Named turns come first, each shown by rows before and after it. Which turns, in which order, take the first row of each pair that follows to the second? Write the first one first, as in the answered first pair.
turn ral:
[11,26,11,-10,-5,-1,12,-25,-4,-6,-20,5,24,-5,-13,-9,3,-9,-5,5,-8,-2,-11,8,18,-23,-12,7]  ->  [7,34,14,-9,1,1,6,-27,-2,-9,-14,1,18,-9,-8,-8,6,-1,-11,14,-9,2,-13,4,21,-16,-10,-5]
[8,-14,-12,-12,11,-3,-9,40,-34,-6,-4,21,-12,2,16,15,5,-4,20,-21,-3,-3,8,-12,-13,-9,13,34]  ->  [-4,1,-11,-20,24,3,-21,35,-23,-6,10,10,-17,-15,31,30,16,12,7,-13,-2,6,7,-17,-6,-2,11,14]
[2,8,-13,-12,-7,14,-26,22,5,-15,22,-17,-3,1,14,11,1,-25,-9,6,-31,2,21,-11,-10,-10,17,3]  ->  [-8,5,-10,-7,-7,11,-21,27,2,-21,18,-18,-1,16,3,0,-2,-24,2,-11,-31,3,26,5,-11,-17,13,15]
turn Kar:
[-1,17,-37,-19,-7,1,-13,36,-8,-11,1,10,-8,10,13,-5,-5,-19,-23,11,-6,-7,-12,-19,8,10,-2,18]  ->  [-8,23,-31,-21,-5,-3,-13,22,-5,-21,-5,16,-4,0,26,-11,-3,-13,-20,7,-7,1,-6,-13,20,5,-15,21]
[19,24,-5,-15,-12,-2,1,-9,7,13,-4,11,13,-42,6,16,5,-20,-31,48,-6,17,-15,-48,6,25,11,-10]  ->  [21,25,1,-16,0,-17,-7,-15,-1,9,-4,21,5,-57,16,20,6,0,-22,34,-7,16,-11,-43,10,16,19,-13]
[4,28,20,-6,-14,4,0,-29,4,-2,6,-6,29,-65,30,-9,8,16,-28,8,-17,27,-4,-16,26,14,8,-10]  ->  [24,7,7,-11,14,-12,-13,4,-19,13,23,-5,-3,-46,5,22,15,29,-25,-12,-16,-10,-17,-25,-8,-3,52,-34]
turn ded:
[-7,15,24,0,-3,6,-2,-38,13,-6,2,-11,2,-20,14,-6,-5,2,-4,9,-2,5,10,7,11,-4,-17,-12]  ->  [12,9,7,6,-2,15,1,-24,15,8,3,-13,-6,-13,-7,11,-4,-18,-15,26,5,-5,-7,-15,-6,7,8,-21]
[5,-14,-10,-6,24,-30,-27,33,-26,1,4,12,-18,-5,-12,20,4,25,1,-17,2,-18,11,-27,-23,-14,21,6]  ->  [-13,-5,0,-6,23,-37,-30,19,-23,-9,4,17,-13,-11,10,11,2,42,4,-26,-3,-4,25,-5,-6,-15,3,12]
[-14,12,-15,3,3,-11,6,2,2,15,19,2,-1,-8,-5,16,1,3,-29,44,-3,-8,-3,-13,-17,22,14,-37]  ->  [6,-15,-9,7,8,-27,15,6,-22,16,7,17,2,18,-35,-3,-8,-5,-3,8,1,-32,-10,2,-28,-5,20,-18]
[-20,-3,0,4,12,16,-11,13,11,-19,12,3,-12,11,4,-7,-10,11,14,-10,-6,3,14,22,4,15,-5,1]  ->  [-15,5,-7,3,11,25,-14,21,18,-14,15,-5,-14,7,0,8,-9,3,4,5,-8,4,9,11,-4,27,4,-10]

Between the rows of a pair lie 2 to 3 turns.
[-27,44,-21,-1,24,14,-3,-13,13,-11,25,-42,-39,31,-8,17,5,35,6,-14,-21,-7,5,45,8,-13,7,-30]  ->  [-9,43,-35,4,8,29,14,-2,23,4,16,-52,-30,34,-30,22,6,-5,-15,20,-14,-7,-11,23,-10,16,16,-33]	Kar, Kar, ded
[-16,-17,10,14,14,6,2,-3,-4,-12,10,-15,-12,41,-28,-11,6,19,32,-42,-6,-23,7,54,-5,-20,-12,-7]  ->  [-39,23,1,12,0,30,1,-22,40,-11,23,-36,0,5,4,-1,14,10,-8,12,-4,11,7,34,14,22,-28,-17]	Kar, Kar, ded
[16,-13,-14,-3,-4,5,-5,18,-20,12,-1,7,-4,-3,-11,15,7,-13,1,8,10,-14,-12,-28,-12,11,29,-4]  ->  [-23,3,8,-3,-5,1,-14,-5,-8,-14,1,9,2,-21,35,-7,7,22,21,-8,-4,17,14,6,22,3,-7,9]	ded, ded
[23,2,20,6,14,-3,13,-27,-14,16,24,-6,-9,-9,15,8,-3,-11,-9,16,-23,-31,-24,-3,-7,-22,4,-16]  ->  [19,6,25,11,3,6,19,-36,-2,8,20,-5,-2,-18,24,-2,-1,-12,-14,22,-23,-20,-22,1,5,-16,-10,-8]	Kar, Kar
[-11,-9,-2,3,-29,-10,0,17,-23,-14,-8,25,12,4,0,-4,2,-4,13,-14,0,7,7,-10,-3,-7,-16,28]  ->  [-17,-9,-13,-6,-11,-15,-12,33,-25,-6,9,17,-8,2,1,24,10,11,6,-14,3,-2,4,-11,-12,-4,5,9]	Kar, ded, Kar
[17,14,-2,-7,6,-10,-12,-6,-16,2,9,9,-3,-32,11,22,11,5,-17,21,2,1,-6,-35,13,-5,27,-6]  ->  [15,7,14,7,-15,-3,6,-22,-9,-6,-11,16,21,-25,10,-14,0,-12,-4,16,5,14,1,-24,22,-1,-4,24]	ded, Kar, Kar
[-18,7,0,-5,-25,42,-16,-16,18,-5,-15,-10,2,-39,11,20,-9,9,-24,7,-11,-10,-20,-20,4,31,-21,-41]  ->  [1,-6,-2,4,-30,45,0,-14,15,0,-31,-7,11,-17,-16,0,-19,-18,-14,11,-2,-17,-35,-26,-10,29,-16,-28]	Kar, ded, Kar
[-14,2,-8,7,-13,10,25,-18,24,-16,-2,16,3,-20,30,-1,14,7,-12,11,-1,21,-3,-6,11,38,-12,13]  ->  [-12,-16,-2,-2,17,-17,14,-7,-9,-25,6,30,-24,-12,21,3,19,35,14,-34,-9,-1,-1,12,1,3,6,9]	ral, Kar
[13,-18,-15,-4,5,-7,-6,26,-1,8,-2,6,-1,26,-23,4,0,-5,6,2,7,-19,1,-4,-16,3,13,-2]  ->  [3,-19,-10,1,1,-6,1,20,0,0,0,1,3,34,-13,-14,-1,3,17,-12,4,-10,14,13,-9,-2,-2,12]	ded, Kar
[-9,8,18,-8,18,9,-10,-32,1,-10,24,-17,-2,-22,6,21,3,30,-9,10,-6,10,4,1,14,0,0,-26]  ->  [17,-23,16,-5,20,-6,-1,-19,-26,0,6,1,-1,9,-30,10,-6,12,16,-18,0,-22,-9,-3,-4,-21,15,-15]	ded, ded
[16,22,-13,4,1,-3,-9,3,-3,10,-28,-1,-21,-8,-44,21,24,-11,-4,8,-5,-8,-11,-16,-28,4,10,-28]  ->  [-20,37,10,2,0,-11,-17,-20,0,-15,-23,4,-10,-17,-7,-6,23,27,17,-21,-15,19,16,20,6,-12,-29,-9]	ded, ded
[11,-2,16,-10,18,-28,-27,16,-16,-19,-9,26,-5,-25,36,9,-2,42,18,-25,-13,1,34,5,17,-33,-5,8]  ->  [36,-2,-14,-14,21,-12,-27,38,-7,8,2,11,-14,-24,5,47,4,10,-13,15,-2,-17,4,-40,-9,-8,34,-18]	ded, ded
[-15,-11,13,-5,-10,-3,-8,12,-4,-19,3,-6,-12,-4,24,-36,-16,30,4,-12,5,22,27,5,27,-31,-38,16]  ->  [16,-36,5,1,-7,-8,7,32,-26,-1,-11,6,-14,22,-13,-33,-21,7,12,-22,13,-4,6,-6,5,-41,-12,16]	ded, ded, ded
[4,8,2,-20,25,4,-9,7,-1,-3,21,-14,-22,-1,1,9,8,33,-7,-1,0,2,11,12,4,-8,1,-25]  ->  [14,-3,2,-15,27,0,-6,16,-9,3,15,-10,-27,12,-16,4,8,25,-1,-11,2,-9,8,9,-7,-16,9,-25]	ded, ded
[-10,27,14,-4,-11,-10,6,-21,-2,-18,-6,7,16,-20,30,-23,9,24,14,-11,0,23,15,15,33,-2,-5,15]  ->  [13,27,-20,-6,3,3,1,10,6,6,7,-7,-1,-20,1,26,19,2,-22,24,5,5,-9,-24,0,25,37,-18]	ded, Kar, Kar
[-10,23,-3,-16,6,-17,-23,-7,-16,-3,9,26,-11,-37,25,15,0,-2,-11,0,-23,13,17,-30,15,-7,15,-14]  ->  [8,-12,-6,-6,6,-21,-3,14,-33,-1,-2,25,-12,9,-15,-6,-12,-23,20,-32,-16,-23,14,-13,-12,-27,23,6]	Kar, ded
[-6,23,22,16,-10,-5,6,-1,-2,-23,-16,-7,12,46,-25,-17,-19,1,13,-15,-6,-18,11,36,1,-6,-7,9]  ->  [-4,29,-3,13,8,6,-6,20,9,-13,1,-23,-8,43,-30,18,-9,7,-12,1,-7,-26,7,24,-19,8,21,-16]	ded, Kar, Kar
[-7,3,-20,8,-2,-2,0,36,-5,14,-6,-22,-3,34,-22,-2,-27,-33,12,15,21,-18,-17,5,-29,-6,34,4]  ->  [-14,32,-7,10,-17,8,3,8,16,7,-15,-20,22,5,5,-16,-26,-33,-6,46,20,16,-11,-9,1,13,6,14]	Kar, ded
[-24,9,6,9,-3,21,6,-23,4,3,-2,25,24,33,2,-32,-5,-14,0,11,-5,22,22,15,-3,5,-22,11]  ->  [-5,-11,-16,5,18,7,-5,7,-15,17,13,23,4,55,-23,-2,1,-11,2,-6,-2,-8,7,5,-30,-8,18,-8]	Kar, Kar
[17,-4,1,-4,14,-21,-2,18,-14,2,9,5,-14,-3,-1,10,11,5,-2,-14,-5,-9,-9,2,-2,-9,-1,1]  ->  [6,-3,8,-1,1,-12,6,5,-6,-2,0,5,0,3,4,-17,1,1,8,-14,-1,6,1,15,8,-9,-22,23]	Kar, ded, Kar
[-48,28,-20,-4,13,33,1,-5,14,3,41,-25,-5,15,-4,13,11,13,4,0,13,19,20,32,-9,12,-26,-28]  ->  [-41,34,-8,1,-1,39,13,-29,19,-2,20,-20,17,1,3,-1,2,-4,-1,15,12,34,17,27,9,18,-38,-16]	ded, Kar
[16,8,9,-4,11,-19,-18,-8,-13,-34,13,3,-22,-31,19,11,8,8,13,-15,8,5,-9,-2,13,-43,2,7]  ->  [29,3,-17,1,6,9,-7,16,11,-14,22,-16,-22,-12,-9,27,5,-29,-10,15,16,-4,-24,-24,-13,-13,18,-8]	ded, Kar
[15,10,18,3,-1,6,0,-56,-13,-2,-11,-13,-1,-24,31,17,16,19,-11,0,-17,6,-1,-1,33,-27,27,-24]  ->  [30,-2,0,6,-11,20,13,-33,0,21,-13,-30,4,-8,1,27,11,-14,-33,20,-5,-5,-17,-19,7,-7,41,-31]	ded, Kar
[-18,19,12,8,-18,10,12,-17,17,-5,-15,-32,29,-5,-6,-9,8,5,-17,25,19,5,15,6,11,11,-21,12]  ->  [-10,-8,13,-3,11,-21,3,4,-16,-2,-5,-19,2,26,-26,-1,11,31,16,-22,19,-29,16,25,-12,-18,7,8]	Kar, Kar, ded
[14,23,25,-11,-1,-8,9,-4,0,-22,-41,4,-13,20,-31,-33,6,-10,-16,17,12,2,-12,15,-11,6,-22,-5]  ->  [19,13,14,-21,12,-10,-1,14,-7,-15,-29,2,-27,25,-42,-12,10,-3,-17,9,11,-9,-15,11,-27,1,-2,-20]	ded, Kar, Kar
[9,20,4,6,-8,18,4,-35,14,15,-9,-3,24,-39,7,-8,-5,-2,-32,42,12,5,-16,-23,14,17,6,-21]  ->  [23,6,-8,2,13,6,-3,-8,-3,29,1,-4,0,-27,-13,14,0,3,-32,28,15,-22,-27,-30,-8,4,39,-37]	Kar, Kar
[9,-2,30,1,12,-10,4,-14,-31,-33,20,2,-8,44,-2,-24,-1,21,10,-48,-5,-19,34,35,-14,-14,-11,-6]  ->  [-5,5,15,1,18,5,1,-2,-19,-30,37,-16,-17,40,1,-7,5,25,-2,-41,-3,-14,38,42,-19,0,-10,-18]	Kar, ded, Kar
[-4,-10,6,0,1,7,15,-7,8,-11,-14,-11,-3,27,1,-19,-12,-10,17,-7,-2,-13,0,16,2,-7,-19,4]  ->  [5,1,10,-12,3,-12,-2,-14,-10,-16,-20,9,-1,-6,27,-9,-9,8,15,-5,-5,0,0,-3,12,-14,-11,3]	ded, ral, Kar
[-21,-7,-10,-16,-1,-20,4,43,-11,-22,-16,8,0,22,-22,-11,9,21,52,-38,-16,3,4,42,5,-42,-29,15]  ->  [-9,28,-44,-22,-2,14,-6,64,31,5,10,-24,-10,-7,-20,47,24,-6,-14,38,-7,16,-17,-13,-4,12,1,-27]	ded, ded
[23,14,-7,4,-11,31,-6,9,23,34,21,-16,10,9,-9,16,9,-27,-43,31,-1,-6,-27,-17,2,-2,4,-45]  ->  [23,-5,24,18,-34,18,18,-16,2,15,-14,8,36,26,-6,-40,-9,-32,-4,-2,-3,-2,-11,13,21,-28,-29,1]	ded, Kar
[21,20,8,-1,1,14,-32,-14,11,-19,10,1,15,-15,22,31,-12,15,-24,17,-3,22,8,-15,26,5,15,-44]  ->  [39,-17,22,5,8,-12,-19,-6,-23,-21,-16,25,13,19,-10,2,-26,10,20,-31,0,-8,3,9,13,-33,18,-19]	ded, ded
[6,-17,0,2,21,-18,-12,-7,-12,3,-10,0,-5,-2,0,8,6,23,2,-6,-1,-17,-1,1,-2,-10,12,-4]  ->  [7,-16,-10,5,20,-8,-17,-5,-6,7,-6,-2,-7,-6,2,17,4,22,-6,6,4,-17,-2,-8,2,-4,18,-11]	ded, ded, ded
[7,7,-9,0,-2,34,11,5,7,5,4,-9,-24,0,10,7,11,1,-13,14,11,-5,-4,-19,-6,4,5,-9]  ->  [-1,9,-3,-8,1,20,-2,-1,-4,-1,6,2,-24,-16,24,13,17,20,-5,3,7,-2,1,-11,3,-6,5,-13]	Kar, Kar
[-8,12,32,1,3,-1,-30,-19,3,1,-1,3,-20,-29,32,-5,3,36,14,1,-14,9,13,20,18,-22,-6,-21]  ->  [22,-26,20,11,-10,-6,-4,16,-22,11,-19,13,-14,17,-18,-22,-10,-1,34,-15,1,-23,-1,14,-17,-32,2,8]	ral, Kar
[-6,19,8,7,-7,19,-8,-15,17,-7,2,-18,9,-20,8,-8,1,9,-11,23,2,20,-2,-2,12,18,-20,-8]  ->  [-5,19,2,8,-9,25,-3,-7,23,-3,1,-22,13,-13,2,-8,1,-1,-13,26,2,20,-6,-6,5,25,-17,-5]	Kar, Kar, Kar
[-6,14,-7,10,-20,-19,-23,29,6,1,2,-2,7,-25,24,-18,-4,2,-5,-5,30,22,29,4,-11,23,-6,14]  ->  [5,13,-11,11,-7,-21,-32,28,2,9,11,-6,-3,-27,21,1,2,9,-16,-2,32,13,19,-8,-20,24,13,-10]	ded, ded, ral
[52,-2,20,29,16,-8,-13,15,-11,7,-25,-1,-26,-19,10,26,23,18,13,1,-18,-10,-4,-45,-1,-16,19,-18]  ->  [31,9,32,21,16,-9,-16,-1,-3,-10,-22,-1,-22,-32,33,15,21,39,16,-1,-19,5,14,-27,20,-17,-3,-13]	ded, ded
[-5,-1,-30,-1,-8,20,0,30,10,-8,-28,6,6,-8,-13,-5,-8,-19,-57,29,-16,7,-9,-32,-6,41,-16,6]  ->  [-5,-10,-3,2,-13,-1,6,5,-14,-27,-52,30,20,-9,1,-45,-19,-3,-23,-5,-20,7,3,-10,10,9,-37,34]	ded, Kar
[43,-15,30,20,-5,-12,25,-48,-29,-1,-48,29,29,-3,-13,-37,-19,-20,21,-6,-9,-2,-17,7,25,-29,-8,31]  ->  [40,-22,-6,3,46,-24,-6,8,-43,15,1,12,-31,13,-21,32,4,16,13,-25,-9,-33,-23,6,-9,-34,50,-21]	Kar, ded, Kar
[8,9,-16,6,-6,-8,-2,14,2,10,7,-10,-2,16,-2,0,2,-9,6,12,1,-5,-1,0,-5,-3,11,-2]  ->  [4,18,-1,0,-6,-9,-4,-3,-3,4,-2,0,7,-6,21,-7,2,2,10,14,-1,9,5,1,13,-6,-2,2]	Kar, ded, Kar
[25,-2,5,4,-37,-1,13,-16,7,16,-9,6,6,23,-9,-34,-19,-43,-1,6,23,10,-7,6,-8,-13,-17,-2]  ->  [19,4,20,-10,-7,-32,-16,-20,-20,1,3,24,-15,2,13,-18,-4,10,13,-26,14,8,1,16,6,-42,-2,-13]	ded, Kar
[14,-2,9,-8,-15,-10,5,-22,-20,12,-11,28,16,-39,-6,12,5,-12,-8,19,-4,-1,-15,-19,8,20,12,-10]  ->  [21,-21,18,-3,-15,-20,15,-20,-37,9,-16,36,18,-20,-22,-6,-2,-9,8,-7,-3,-11,-13,-7,3,6,11,4]	Kar, Kar, ded
[15,-14,-15,3,11,3,3,4,-11,25,-4,8,-21,-4,-4,30,-1,-28,1,8,-5,-28,6,-6,6,5,29,-14]  ->  [-15,2,2,-1,6,3,-8,-22,-3,0,-1,13,-15,-12,32,7,2,3,10,-9,-18,3,33,20,35,-2,-4,-2]	ded, ded
[-19,9,-23,-18,8,0,-11,23,8,-6,28,-24,-18,16,-7,7,4,15,8,-10,-10,-4,-4,28,-2,15,-8,-17]  ->  [-22,14,-20,-13,-12,14,5,13,22,-5,19,-27,0,14,-3,-8,-5,-4,0,8,-10,8,-3,30,8,30,-21,0]	ded, Kar
[-27,-16,-27,-6,-2,16,-1,39,4,2,12,-26,-14,31,-15,3,-6,-2,10,-24,9,2,20,19,-31,-3,13,23]  ->  [-40,-6,-6,-12,2,-2,-13,14,-9,-13,9,-9,-17,7,19,-6,0,28,19,-37,1,14,32,27,-6,-19,4,24]	Kar, Kar
[-35,-22,-28,17,30,13,-5,12,32,11,39,-24,-3,37,-8,13,-5,13,-18,5,-11,9,-2,26,-11,19,-10,-29]  ->  [-32,-37,-19,19,29,-5,3,11,18,6,26,-13,-1,48,-15,-5,-14,13,4,-23,-11,3,5,39,-13,3,-15,-14]	ded, ded
[-14,-9,-18,14,2,-30,-21,13,-32,-2,-12,-11,-26,7,6,-10,-2,25,19,-30,1,11,12,27,-10,-24,8,14]  ->  [-21,2,-39,14,4,-7,-28,30,-9,10,11,-32,-32,3,7,19,2,16,-8,0,3,12,6,8,-19,6,16,-6]	ded, Kar
[-10,-12,-27,-3,-30,8,13,40,26,5,3,-17,14,12,-3,0,-4,-54,14,6,-6,45,10,-15,-7,14,-5,38]  ->  [-6,-4,-25,-20,9,-19,-25,46,3,9,24,-8,-19,-18,13,51,15,-6,4,-7,-13,34,7,-27,-7,2,39,-3]	ral, Kar, Kar
[-29,11,2,-26,-9,13,0,-1,18,-30,24,-25,13,4,-1,-15,13,10,7,-1,37,-8,19,44,1,32,-45,6]  ->  [-14,-6,-10,-26,5,8,-7,31,6,-13,35,-21,-5,22,-24,8,17,11,5,-13,39,-33,6,32,-27,24,-13,-7]	Kar, Kar
[5,4,14,3,-6,-10,-1,-26,-7,-5,-18,16,16,-12,6,-15,-9,-13,3,0,-1,0,-3,-4,17,-15,5,2]  ->  [14,-7,3,9,-11,-1,10,-8,3,6,-20,5,14,8,-21,-8,-10,-31,-6,6,8,-11,-13,-8,0,-5,15,-2]	Kar, Kar
[13,-4,17,4,18,-15,-7,-20,-9,2,-8,18,2,9,-6,-10,-12,16,13,-33,-12,-5,14,14,4,1,9,5]  ->  [-6,5,13,7,12,-5,-1,-19,11,0,-4,1,2,17,0,-18,-15,15,12,-28,-11,6,23,28,8,14,-7,4]	Kar, ded
[26,-35,8,-1,-24,-13,22,7,-25,20,-28,33,6,9,-21,16,-23,-16,6,-17,8,-18,2,-14,-46,-23,13,24]  ->  [11,-20,25,-4,-29,-24,12,-25,-28,5,-33,43,16,-15,12,3,-20,11,13,-16,2,-1,16,-5,-14,-31,-5,34]	Kar, Kar
[23,7,18,-9,-4,-13,-12,-35,-22,3,-15,24,13,-43,24,13,1,14,-18,18,-4,-1,0,-25,20,-9,9,0]  ->  [42,-21,13,9,-19,-3,20,-14,-19,5,-32,14,24,8,-21,-17,-12,-25,-1,7,8,-18,-7,-15,-7,-11,8,19]	Kar, Kar, ded
[-20,12,-19,-15,-15,11,-7,33,18,-3,14,-2,-7,-15,24,3,-4,0,-6,21,-9,31,12,-14,6,21,-16,17]  ->  [-10,-3,-33,-16,-3,6,-13,51,8,6,22,-1,-25,-6,16,15,3,3,-4,11,-9,16,6,-19,-15,16,8,6]	Kar, Kar
[-2,11,-10,-22,-28,-2,0,26,-8,6,-7,25,5,-33,55,19,7,-6,-6,30,5,20,10,-53,8,28,7,34]  ->  [14,-20,-2,-14,-21,-29,7,27,-41,0,-28,49,8,-5,35,-5,-4,-3,34,-15,3,-2,10,-34,-1,-12,5,58]	ded, ded
[30,-1,-1,-8,3,-28,-1,-29,-26,14,-19,20,5,-19,2,-3,3,-11,-11,5,21,-36,-35,-24,-13,-24,26,-11]  ->  [13,21,0,-9,5,-17,-8,-33,-10,16,-5,8,8,-40,20,11,7,-8,-31,28,16,-18,-28,-31,-3,-5,16,-21]	ded, ded, ded
[23,-24,6,2,-6,-18,0,3,-30,6,-17,26,6,7,-18,-16,-3,-9,19,-16,0,-24,-2,-9,-6,-23,10,14]  ->  [4,-12,-12,9,-22,14,16,19,16,10,-5,-10,12,24,-28,-16,-9,-33,0,17,1,-7,2,-3,-13,14,-12,14]	ded, Kar, Kar
[-7,25,0,-16,-5,10,-4,-17,10,-1,5,-2,10,-33,38,9,4,8,-21,31,-10,25,3,-17,22,16,-8,-5]  ->  [24,-8,-12,-20,21,-19,-14,14,-29,12,5,12,-10,-4,2,25,4,15,0,-12,-9,-17,-6,-20,-9,-14,37,-15]	Kar, ded
[9,8,-5,7,0,-1,20,12,5,26,15,0,8,-8,-19,19,-7,-3,-34,3,6,-10,-20,3,-19,8,19,-27]  ->  [-1,22,15,1,8,-17,6,-6,-4,7,13,21,11,-33,13,17,-4,29,-25,-12,-4,5,-8,11,8,-9,10,-24]	Kar, Kar
[-8,-8,6,0,-24,-15,1,8,10,-5,-3,18,7,-12,-18,-2,26,-21,18,-29,-3,11,-13,1,-4,9,-27,7]  ->  [-3,-12,6,-6,-20,-18,-2,17,3,0,2,17,1,-5,-24,3,28,-16,15,-34,-2,4,-15,1,-9,5,-16,2]	Kar, Kar
[15,-13,-21,-2,-14,17,30,26,8,5,-11,-11,9,26,-21,3,8,-11,-14,18,2,-7,-7,-26,-32,26,4,-2]  ->  [-18,10,5,-8,-17,14,18,-4,14,-23,-6,-6,20,-4,29,-15,8,27,-6,13,-9,30,15,-7,12,27,-32,6]	ded, Kar, ded
[11,-25,-27,-6,3,-11,25,34,17,-2,-3,4,-29,16,8,7,-5,-8,-21,-5,17,-23,8,2,-24,-17,4,-27]  ->  [4,-22,-19,-2,-7,-8,32,26,21,-9,-13,2,-15,22,10,-14,-15,-7,-8,-15,16,-15,20,22,-16,-18,-25,-7]	ded, Kar
